32	20	-52	-687	-80	736
236	-347	-191	-516	-206	619
-229	13	-164	-417	-227	689
-59	-176	39	-850	-308	563
4	13	193	-428	-64	423
146	-209	22	-458	-92	653
Counting starts at 0.
What is the entry at row 1, column 2?
Answer: -191
The entry just right of -209 -> 22
The entry just right of the smallest entry -> -308
The entry directly above -92 -> -64
The entry at row 0, column 0 is 32
What is the top-right entry?
Answer: 736
What is the entry at row 2, column 0?
Answer: -229
What is the entry just left of -52?
Answer: 20
The minimum is -850
What is the bottom entry of the column that holds the smallest entry?
Answer: -458
The entry directly below the smallest entry is -428
The entry in the bottom-right corner -> 653
What is the entry just left of the largest entry?
Answer: -80
The entry just left of 619 -> -206

a =
array([[4481, 3114, 4469, 8855],
       [3217, 3359, 7556, 6710],
       [6670, 3138, 3333, 7771],
       [6722, 7535, 3447, 3151]])
Rows and columns are numbered from 0.
The entry just right of 3447 -> 3151
Find the entry just left of 7771.
Answer: 3333
Find the entry at row 0, column 1.
Answer: 3114
The bottom-left entry: 6722
Find the entry in the top-left corner.
Answer: 4481
Find the entry directly below 6710.
Answer: 7771
Find the entry in row 0 and column 2.
Answer: 4469
The entry just left of 3359: 3217
Find the entry directly below the largest entry.
Answer: 6710
Find the entry in row 2 and column 0.
Answer: 6670
Find the entry just right of 7535.
Answer: 3447
Find the entry just left of 7556.
Answer: 3359

M = [-40 -27 -39  35 -18   5 -15 -13 -10]
The 2nd entry from the left -> -27
Report the entry just right of -15.
-13
Report the 1st entry.
-40

[ -86.45  117.23   71.28 -186.86 -193.42  -34.67   44.84]
The largest entry: 117.23
The entry just left of the largest entry: -86.45
The median entry: -34.67
The entry just right of the largest entry: 71.28
The entry just left of -193.42 -> -186.86

Read these off the table that follows.
1) Read off the entry just left of 4.91.
2) Read off the second entry in reading order.
3) Read off the first entry in reading order.
4) Read off the entry just left of 3.57.
5) Read off the second smallest entry.
6) Read off the entry just right of 1.02.
[[-1.31  3.55 -1.30  0.77 -0.81 -5.42  2.35  2.52  5.44 -2.80 -3.67  3.17
   3.47 -2.84]
 [ 0.18 -3.68  4.89  0.87 -4.76  5.53  4.82 -1.64  2.13 -0.39  2.44  5.81
  -3.92  3.17]
 [ 4.09  1.28  1.18  5.08 -5.98 -5.05 -4.91 -5.01  5.28 -0.34 -1.44 -2.42
  -3.31  4.49]
 [-4.28 -0.02  5.59 -2.46  2.59  4.90  1.02  2.51 -6.05  0.44 -4.45  1.51
  -2.16 -0.13]
 [ 1.11 -2.86 -3.88  3.25 -4.75  5.43 -4.47 -6.17 -3.35 -1.35  0.57  4.59
   3.47  0.72]
 [ 0.20 -2.70 -0.36  6.25 -3.74  0.29 -4.83  3.26 -2.07  4.02  4.31  5.62
   2.16  4.91]
 [ 0.62  0.06  4.94  2.22  1.29  4.68 -5.87 -5.09 -3.58  1.16  2.40 -2.73
   5.63 -5.17]
 [-4.34 -4.27  0.14  2.98 -1.05  4.03  6.32 -3.24 -0.27  0.18 -2.92  2.40
  -4.03  5.26]
 [-6.18 -4.15  3.57 -4.39 -0.62  0.06  5.47  2.08  4.45 -4.99  2.67  0.57
   4.34  0.16]
 [ 3.18 -1.98 -3.53 -4.30 -2.00 -4.10 -4.30  4.45 -4.15  4.62  5.11 -1.12
  -0.83 -0.57]
 [-6.11 -2.53 -2.92  4.22  3.55  5.45 -0.17 -1.43 -4.67 -5.44  6.16  2.57
   2.96  4.00]
 [ 2.27  3.39 -3.10  3.80 -4.57 -2.63 -4.13 -1.01  1.72  1.36  0.42  0.83
  -5.46  1.91]]
1) 2.16
2) 3.55
3) -1.31
4) -4.15
5) -6.17
6) 2.51

arr =
[[-12   1 -10   1   6   2  -7 -11 -13  -9  11  -8   1   8]
 [-12  -2   0 -10  29   6  16   5 -21   4  31   2  -9  24]
 [  3 -13   7 -18  13  -4  18  12  -5  12   9  10 -16   4]
 [ 23 -23   8 -21 -16 -24  -4   9  -3  10 -18  15 -15 -17]
 [  3  -8 -13 -11  -8  -6   5  -7  12  -6 -10   0   2 -11]
 [-25  21 -37  21 -20  12 -21 -37  15 -38 -15 -32  28  -8]]
Counting starts at 0.
Read off the entry just right of the largest entry.
A: 2
The entry in the top-right corner -> 8
The bottom-right entry -> -8
The entry in row 0 and column 0 -> -12
The entry just left of the largest entry is 4
Read off the top entry of the column that holds the largest entry.
A: 11
The entry at row 0, column 2 is -10
The entry at row 2, column 0 is 3
The entry in row 0 and column 1: 1
The entry at row 1, column 1 -> -2
The entry just right of the smallest entry -> -15
The entry in row 1 and column 0 is -12
The bottom entry of the column that holds the smallest entry: -38
Read off the entry at row 2, column 1.
A: -13
Read off the entry just right of -5.
A: 12
The entry at row 1, column 2 is 0
The entry just right of -23 is 8
The entry just left of -24: -16
The entry directly below the largest entry is 9
Read off the entry just right of 16.
A: 5
The entry just left of the smallest entry: 15
